(in the rows, 128 means zero)
One turn sends every row of this set to another row. A few are shown first. Where does it send the rows asked after them?
Vago: [125 147 113 120  86 107 128 153 138 126 142 129 135 128 124 147]
siv: [168 149 121 112 117 133 104 127 142 132 149 126 144 108  91 162]
kif: [154 115 120 141 133 112 111 106 149 148 145 112 118 124  82 143]
Tupo: [135 136 138 145 151 103 128 162 136 126 138 129 152 107 130 127]
Dibil: [114 133 129 132 104 135 124 143 156 149 124 131 164 120  91 117]
luz: [142  95 128 142 109 134 125 108 144 154 134 120 128 126  86 141]
tabid: [153 131 142 138 137 108 110  96 135 153 133 114 128 112  84 144]
zaf: [145 108 131 125 135 106 130 119 107 163 141 123 125 128 108 126]
bitan: [111 136 140 141  88 136 126 148 144 120 155 127 143 107 112 141]
petam: [148 166 143 139 126 106 106 144 147 120 162 113 134 102 110 142]
zavab: [154 150 134 119  93  99 124 150 126 137 129 128 147 122 136 137]
desu: [146 100 137 127 135 108 125 121 134 168 133 112 126 131  90 129]
naf: [120 139 157 129 119  95 126 155 122 145 143 125 150 114 126 116]
gam: [145 142 131 156 140 127 122 155 153 110 148 128 145  99 119 145]
Zuf: [133 102 120 132 107 144 135 117 125 145 151 125 118 123  95 146]
kepit: [139 126 140 138 126 117 117 161 129 134 112 132 124  91 138 137]
zorod: [170 127 122 133 134 122 116 111 129 141 156 114 112 117  94 148]
sufor: [137 136 128 135 136 116 114 166 141 123 128 122 109  91 125 149]
fikog: [116 119 118 100 100 136 130 142 132 145 142 136 150 123  95 150]
ziba: [135 116 142 132 116 141 127 111 146 152 139 114 124 114  74 154]
loti: [138 152 137 125 137 104 113 144 150 154 124 121 161 120  94 109]
nuni: [120 127 118 146 117 119 116 153 138 120 122 136 116  92 131 146]
ruv: [156 158 129 110 101 112 123 164 144 127 145 113 128 121 119 151]
difib: [141 158 123 137 121 132 104 137 171 133 137 120 151 112  81 131]
fekom: [144 137 124 103 134  91 110 128 116 154 134 134 155 123 109 135]
bapop: [118 122 134 150 125 132 139 166 144 119 139 135 152 106 124 137]
Lasot: [114 112 138 127 130 107 130 111 129 165 131 120 131 124  85 135]

naf moves to petam
Lasot moves to tabid
And these:
gam moves to bapop
siv moves to fikog
kepit moves to sufor
zavab moves to ruv
zorod moves to Zuf
luz moves to desu
difib moves to Dibil

One turn sends every row of this set to another row. A few are shown first. Where does it send the rows asked after them?
zom: [123 135 134 117 131 152 115  90 138 132 120 141 106 141 126 122 119 119
 115 126 122 155 137 122]
nivi: [117 145 161 121 137 126 115 105 104 134 149 113 125 105 132 152 145 119
  89 116 122 108 134 119]
zoz: [121 133 126 130 130 159 122  95 134 131 115 136 112 141 141 129 118 140
 112 135 132 158 140 122]
lofid: [111 113 154 117 147 126 144 136 126 137 118 140 127  85 133 130 135 142
 129 132 120 110 147 113]
supel: [148 146 150 147 123 117 140 144 133 133 112 123 131 149 141 129 113 132
 111 111 136 134  99 130]
Sagev: [154 155 151 133 133 131 142 137 148 131 116 123 134 144 135 119 118 125
  93 120 134 134 100 132]
neza: [106 144 150 130 134 117 109 105 100 123 152 115 128 110 129 156 139 114
 102 115 110 113 126 123]
Vetom: [124 146 167 131 129 117 139 133 116 112 128 133  96 132 116 139 135 166
 150 147  98 156 114 120]
sudud: [155 155 141 148 131 116 143 138 138 143 123 117 130 142 132 125 111 125
  98 119 136 127 107 123]
tel: [148 150 140 130 127 115 144 144 141 132 128 115 128 145 138 129 106 122
 108 121 129 127  92 127]
tilaz: [156 161 150 136 135 123 137 137 144 134 123 113 121 155 138 128 113 127
 105 121 138 136 102 121]
Retem: [112 107 155 117 140 133 142 137 143 128 119 126 128  95 118 127 149 150
 120 123 131 108 134 111]
nuz: [121 140 161 126 121 118 121 106 104 121 149 108 129  91 132 160 131 133
  99 116 117 107 133 127]
vev: [120 106 157 120 143 134 154 123 130 141 112 136 133 100 126 131 140 136
 128 131 128 102 144 112]
zana: [123 156 164 123 133 132 134 135 117 104 132 130  96 111 106 146 131 153
 136 158 103 157 110 127]
boda: [160 133 148 130 156 111 125 106 114  79 120 118 126 134 140 136 152 153
 123 154 108 137 127 114]
keso: [125 152 161 119 131 114 145 135 118 108 137 127  97 120 111 139 124 172
 133 144 106 159 108 125]
veki: [163 129 143 126 149 104 126 120 120  79 122 124 130 137 129 147 135 140
 120 155  99 142 143 125]
zumun: [170 139 139 132 156 105 128 113 117  85 128 132 132 135 138 144 149 138
 126 157 116 135 134 126]
zal: [117 147 159 125 134 111 120  98 107 130 151 103 124 107 126 156 143 123
 101 125 109 101 133 126]
Ped: [158 137 148 125 165 100 129 123 111  82 123 122 123 128 137 140 149 147
 118 161 116 130 138 121]
Fik: [151 143 152 154 120 122 131 137 151 132 123 118 128 143 138 127 110 116
 105 124 139 132 109 124]
bov: [117 147 166 120 134 128 142 123 118 112 138 129  97 120 101 136 143 157
 139 149 104 161 108 126]
Seti: [113 106 160 129 151 132 140 132 131 126 128 141 133  92 130 123 140 145
 127 136 138 108 137 111]
Doz: [159 124 134 133 157 101 120 117 115  81 123 134 127 133 141 136 141 149
 118 157 114 121 128 126]
futiv: [136 144 131 129 125 142 122  85 134 140 109 147  96 135 131 135 119 134
 115 128 124 157 135 126]
Peve: [124 138 129 127 142 155 123  91 137 131 114 149 108 128 130 118 123 135
 116 134 135 160 136 131]
dar: [160 122 145 128 153 106 124 118 110  88 115 132 127 129 149 147 143 133
 133 162 106 133 132 122]
vifeb: [121 152 171 134 132 110 150 136 118 114 129 137 102 119 109 151 142 161
 142 147 107 153 116 130]
liv: [106 149 162 128 142 118 119 108 112 133 147 105 127  93 138 153 138 122
  92 125 109 117 129 118]
vid: [112 110 153 120 154 135 150 130 138 142 123 128 127  93 121 123 135 157
 125 130 127 114 131 107]
lonas: [114 141 159 119 128 112 108 106 109 134 137 117 117 102 132 160 134 123
  95 114 103 108 128 134]
Tiz: [129 138 137 121 117 151 120  96 135 138 115 155 104 136 135 121 124 131
 115 121 129 150 133 135]

Vetom moves to Tiz
Ped moves to tilaz
And these:
Seti moves to keso
veki moves to Fik
futiv moves to vev
sudud moves to zal
neza moves to Doz
lonas moves to dar
vid moves to bov
Retem moves to zana
boda moves to Sagev

